[[ 7.76  4.46  6.51  4.77]
 [-0.39  0.35 -1.97  0.34]]
:
[[ 6.51  4.77  7.76  4.46]
 [-1.97  0.34 -0.39  0.35]]

[[-1.90  0.06  2.36 -0.81  0.11  0.85 -1.48 -1.11 -1.63 -1.35]
 [-1.41 -0.71  1.10 -0.81  0.11 -0.31 -1.57 -1.11 -1.96 -1.35]
 [-1.90  0.06  1.10 -0.81 -0.15  0.85 -1.01 -1.11 -1.63 -4.13]
 [-1.90  0.06  1.10 -0.81  0.11  2.79 -1.48 -2.70 -1.63 -1.35]
 [-1.90  0.06  1.10 -0.81  0.11  0.85 -1.48 -1.11 -1.63 -4.07]
 [-4.79  0.46  1.10 -0.81  0.11  2.80 -1.48 -6.00  3.95 -0.81]]
:
[[-1.63 -1.35 -1.90  0.06  2.36 -0.81  0.11  0.85 -1.48 -1.11]
 [-1.96 -1.35 -1.41 -0.71  1.10 -0.81  0.11 -0.31 -1.57 -1.11]
 [-1.63 -4.13 -1.90  0.06  1.10 -0.81 -0.15  0.85 -1.01 -1.11]
 [-1.63 -1.35 -1.90  0.06  1.10 -0.81  0.11  2.79 -1.48 -2.70]
 [-1.63 -4.07 -1.90  0.06  1.10 -0.81  0.11  0.85 -1.48 -1.11]
 [ 3.95 -0.81 -4.79  0.46  1.10 -0.81  0.11  2.80 -1.48 -6.00]]

[[ 0.11 -1.95  0.01  0.12  0.17  0.06  2.15 -1.56  2.08 -0.01 -0.25 -0.49
  -2.45  1.22]
 [ 0.55 -0.56 -0.11 -0.20  0.25 -0.07 -1.64  1.08 -1.99  0.13  0.45  8.30
  -0.74 -0.92]
 [-0.07  0.62 -0.12 -0.33 -0.05 -0.05  0.59  0.76 -4.14  0.05  0.15  0.99
   0.78  0.37]
 [-0.50 -0.40 -0.14 -0.39 -0.13  0.02  5.11 -1.10 -4.64 -0.01 -0.36 -5.78
  -0.45  2.97]
 [ 0.16  0.67  0.11  0.26  0.00 -0.01 -3.04  0.67  2.89 -0.02  0.16  1.74
   0.81 -1.77]]
:
[[-2.45  1.22  0.11 -1.95  0.01  0.12  0.17  0.06  2.15 -1.56  2.08 -0.01
  -0.25 -0.49]
 [-0.74 -0.92  0.55 -0.56 -0.11 -0.20  0.25 -0.07 -1.64  1.08 -1.99  0.13
   0.45  8.30]
 [ 0.78  0.37 -0.07  0.62 -0.12 -0.33 -0.05 -0.05  0.59  0.76 -4.14  0.05
   0.15  0.99]
 [-0.45  2.97 -0.50 -0.40 -0.14 -0.39 -0.13  0.02  5.11 -1.10 -4.64 -0.01
  -0.36 -5.78]
 [ 0.81 -1.77  0.16  0.67  0.11  0.26  0.00 -0.01 -3.04  0.67  2.89 -0.02
   0.16  1.74]]

[[ 4.80  4.86  1.06  0.03 -4.79 -0.47 -0.20  2.82 -3.33 -1.36]
 [ 6.12  4.68  1.31 -0.03 -0.85 -5.40  1.27  3.39 -1.62 -7.77]
 [ 3.86  3.50  1.06 -0.28  0.16  1.30  0.35  2.43 -0.35  0.53]]
:
[[-3.33 -1.36  4.80  4.86  1.06  0.03 -4.79 -0.47 -0.20  2.82]
 [-1.62 -7.77  6.12  4.68  1.31 -0.03 -0.85 -5.40  1.27  3.39]
 [-0.35  0.53  3.86  3.50  1.06 -0.28  0.16  1.30  0.35  2.43]]

[[-3.28 -2.69  6.20  0.41 -5.44 -0.38]
 [-1.76  1.42  1.21 -1.28 -4.73 -6.75]
 [-2.32 -0.83  3.45 -0.74 -5.56 -5.74]
 [-1.94  3.65  0.57 -1.51 -4.26 -4.91]
 [-0.76 -1.49  1.97  0.35 -1.10  0.63]]
:
[[-5.44 -0.38 -3.28 -2.69  6.20  0.41]
 [-4.73 -6.75 -1.76  1.42  1.21 -1.28]
 [-5.56 -5.74 -2.32 -0.83  3.45 -0.74]
 [-4.26 -4.91 -1.94  3.65  0.57 -1.51]
 [-1.10  0.63 -0.76 -1.49  1.97  0.35]]

[[ 0.02  4.40 -2.56  1.84 -5.19 -4.16 -1.97  0.21 -0.76  0.03  0.80]
 [-0.07 -3.12  1.41  1.63  3.14  2.66 -2.14 -0.21 -2.68 -0.05  0.76]
 [-0.61 -7.30 -1.41  1.43 -2.24 -1.72  1.33 -0.02  1.03  0.09  0.75]]
:
[[ 0.03  0.80  0.02  4.40 -2.56  1.84 -5.19 -4.16 -1.97  0.21 -0.76]
 [-0.05  0.76 -0.07 -3.12  1.41  1.63  3.14  2.66 -2.14 -0.21 -2.68]
 [ 0.09  0.75 -0.61 -7.30 -1.41  1.43 -2.24 -1.72  1.33 -0.02  1.03]]
